m = [112 116 154 107 105 146 118 148 116]
m[0]: 112
m[3]: 107
m[1]: 116
m[6]: 118

a =
[[147 151 134 134 147 147 104 127 114]
 [145 155 136 133 150 121 104 125 115]
 [146 152 136 134 149 124 107 125 117]
 [139 101 130 121 119 125 133 107 131]
 [109 152 132 108 121 112 133 121 143]
 [127 146 122 125 141 152 114 153 141]]
a[0][0]: 147
a[:, 0]: [147, 145, 146, 139, 109, 127]
a[4][7]: 121
a[5]: [127, 146, 122, 125, 141, 152, 114, 153, 141]
a[:, 3]: [134, 133, 134, 121, 108, 125]
a[1]: [145, 155, 136, 133, 150, 121, 104, 125, 115]
a[:, 6]: [104, 104, 107, 133, 133, 114]
a[2][2]: 136
a[0][8]: 114
a[5][7]: 153
a[1][2]: 136
a[4]: [109, 152, 132, 108, 121, 112, 133, 121, 143]
a[2]: [146, 152, 136, 134, 149, 124, 107, 125, 117]
a[3][3]: 121
a[0][4]: 147
a[2][0]: 146
a[3][4]: 119
a[5][2]: 122
a[3]: [139, 101, 130, 121, 119, 125, 133, 107, 131]

B =
[[127 114 122 134 136 116 139 122]
 [119 148 143 147 118 129 122 130]
 [139 124 135 128 133 120 141 134]
 [117 130 142 124 133 122 138 111]
 [133 103 131 119 130 117 135 131]
 [118 135 128 118 125 137 128 138]
 [121 149 139 124 128 131 136 120]
 [113 135 126 118 128 140 113 129]
 [151 140 119 146 136 123 122 134]
 [152 139 103 121 111 153 105 138]
 [154 153 120 111 113 138 117 128]
 [149 139 130 130 117 138 113 138]]
B[-12, -8] => 127
B[-11, -8] => 119
B[-7, 6] => 128
B[0, -3] => 116
B[2, 2] => 135
B[-10, -5] => 128
B[11, 1] => 139
B[11, 6] => 113
B[:, -4] => [136, 118, 133, 133, 130, 125, 128, 128, 136, 111, 113, 117]
B[-11, -3] => 129
B[2, -3] => 120
B[-8, 2] => 131
B[-9] => [117, 130, 142, 124, 133, 122, 138, 111]
B[-6] => [121, 149, 139, 124, 128, 131, 136, 120]
B[:, 2] => [122, 143, 135, 142, 131, 128, 139, 126, 119, 103, 120, 130]
B[2, -7] => 124
B[:, -7] => [114, 148, 124, 130, 103, 135, 149, 135, 140, 139, 153, 139]
B[0, -1] => 122
B[5, 3] => 118
B[:, 5] => [116, 129, 120, 122, 117, 137, 131, 140, 123, 153, 138, 138]
B[:, -1] => [122, 130, 134, 111, 131, 138, 120, 129, 134, 138, 128, 138]
B[11, -5] => 130
B[:, -5] => [134, 147, 128, 124, 119, 118, 124, 118, 146, 121, 111, 130]
B[:, -2] => [139, 122, 141, 138, 135, 128, 136, 113, 122, 105, 117, 113]
B[-8] => [133, 103, 131, 119, 130, 117, 135, 131]
B[4, 1] => 103
B[-8, 5] => 117
B[3, 1] => 130
B[-8, -4] => 130
B[-11] => [119, 148, 143, 147, 118, 129, 122, 130]
B[9, -1] => 138

M = [104 131 125 139]
M[0]	104
M[-1]	139
M[2]	125

A =
[[132 130 141 127 122 133]
 [123 122 135 130 133 126]
 [127 135  98 129 122 129]
 [135 134 130 123 116 133]]
Rows and columns are counted from 0.
(0, 0) = 132
(3, 0) = 135
(1, 0) = 123
(3, 5) = 133
(0, 4) = 122
(2, 5) = 129
(0, 2) = 141

x =
[[131 114 120 134 118 129 128 112 138 120 133 134 135 129]
 [137 138 146 130 138 122 130 130 126 127 146 130 127 123]
 [134 104 123 140 151 144 139 129 132 126 139 130 115 126]
 [120 118 119 134 111 129 130 125 128 115 140 132 136 133]
 [126 130 135 119 130 122 125 124 130 120 128 125 138 130]
 [121 129 122 125 120 127 118 131 122 127 109 139 142 116]
 [128 135 136 118 135 116 128 118 134 127 131 127 133 135]
 [124 123 128 127 134 124 128 130 134 130 126 134 132 126]
 [129 122 129 124 124 116 125 134 135 124 131 131 135 137]
 [139 139 133 119 139 125 126 128 132 137 118 129 125 121]
 [128 124 121 126 125 131 123 125 124 129 119 129 125 133]]
x[0][-14]: 131
x[-2][13]: 121
x[-11]: [131, 114, 120, 134, 118, 129, 128, 112, 138, 120, 133, 134, 135, 129]
x[-1]: [128, 124, 121, 126, 125, 131, 123, 125, 124, 129, 119, 129, 125, 133]
x[5]: [121, 129, 122, 125, 120, 127, 118, 131, 122, 127, 109, 139, 142, 116]
x[-4][7]: 130
x[4][7]: 124
x[:, 1]: [114, 138, 104, 118, 130, 129, 135, 123, 122, 139, 124]
x[-5][-11]: 118
x[0][4]: 118
x[-7][3]: 119
x[:, -6]: [138, 126, 132, 128, 130, 122, 134, 134, 135, 132, 124]
x[5][1]: 129
x[0][-3]: 134
x[:, 11]: [134, 130, 130, 132, 125, 139, 127, 134, 131, 129, 129]
x[-6][-14]: 121
x[0][-12]: 120
x[-5]: [128, 135, 136, 118, 135, 116, 128, 118, 134, 127, 131, 127, 133, 135]
x[-3][11]: 131
x[1][-11]: 130
x[5][-3]: 139
x[3][5]: 129
x[-4][-2]: 132
x[4]: [126, 130, 135, 119, 130, 122, 125, 124, 130, 120, 128, 125, 138, 130]
x[-1][-13]: 124
x[2][0]: 134
x[8][10]: 131
x[-2][-14]: 139
x[:, 5]: [129, 122, 144, 129, 122, 127, 116, 124, 116, 125, 131]
x[-7][-10]: 130
x[2][-12]: 123
x[-2][9]: 137
x[:, 13]: [129, 123, 126, 133, 130, 116, 135, 126, 137, 121, 133]

arr = [139 108 104 134 114 144]
arr[0]: 139
arr[5]: 144
arr[2]: 104
arr[3]: 134

data =
[[122 135 141 138 125]
 [121 115 127 129 140]
 [124 134 140 139 126]
 [140 155 138 117 123]
 [125 133 138 142 131]
 [132 124 119 119 133]
 [137 150 134 118 122]
 [123 121 130 145 134]
 [137 152 139 115 129]
 [128 142 143 130 133]
 [136 152 139 121 122]
 [133 142 131 126 114]
 [130 120 118 120 134]
 [121 122 131 123 136]]
Indices start at 0.
row 0 col 0 => 122
row 7 col 2 => 130
row 12 col 2 => 118
row 4 col 0 => 125
row 13 col 4 => 136
row 10 col 4 => 122
row 4 col 4 => 131
row 0 col 3 => 138
row 6 col 4 => 122
row 0 col 4 => 125
row 5 col 4 => 133
row 12 col 1 => 120
row 8 col 4 => 129
row 13 col 2 => 131
row 0 col 1 => 135
row 6 col 3 => 118
row 8 col 0 => 137
row 13 col 1 => 122
row 4 col 2 => 138
row 2 col 3 => 139
row 9 col 2 => 143
row 7 col 4 => 134
row 11 col 4 => 114
row 9 col 4 => 133
row 3 col 0 => 140
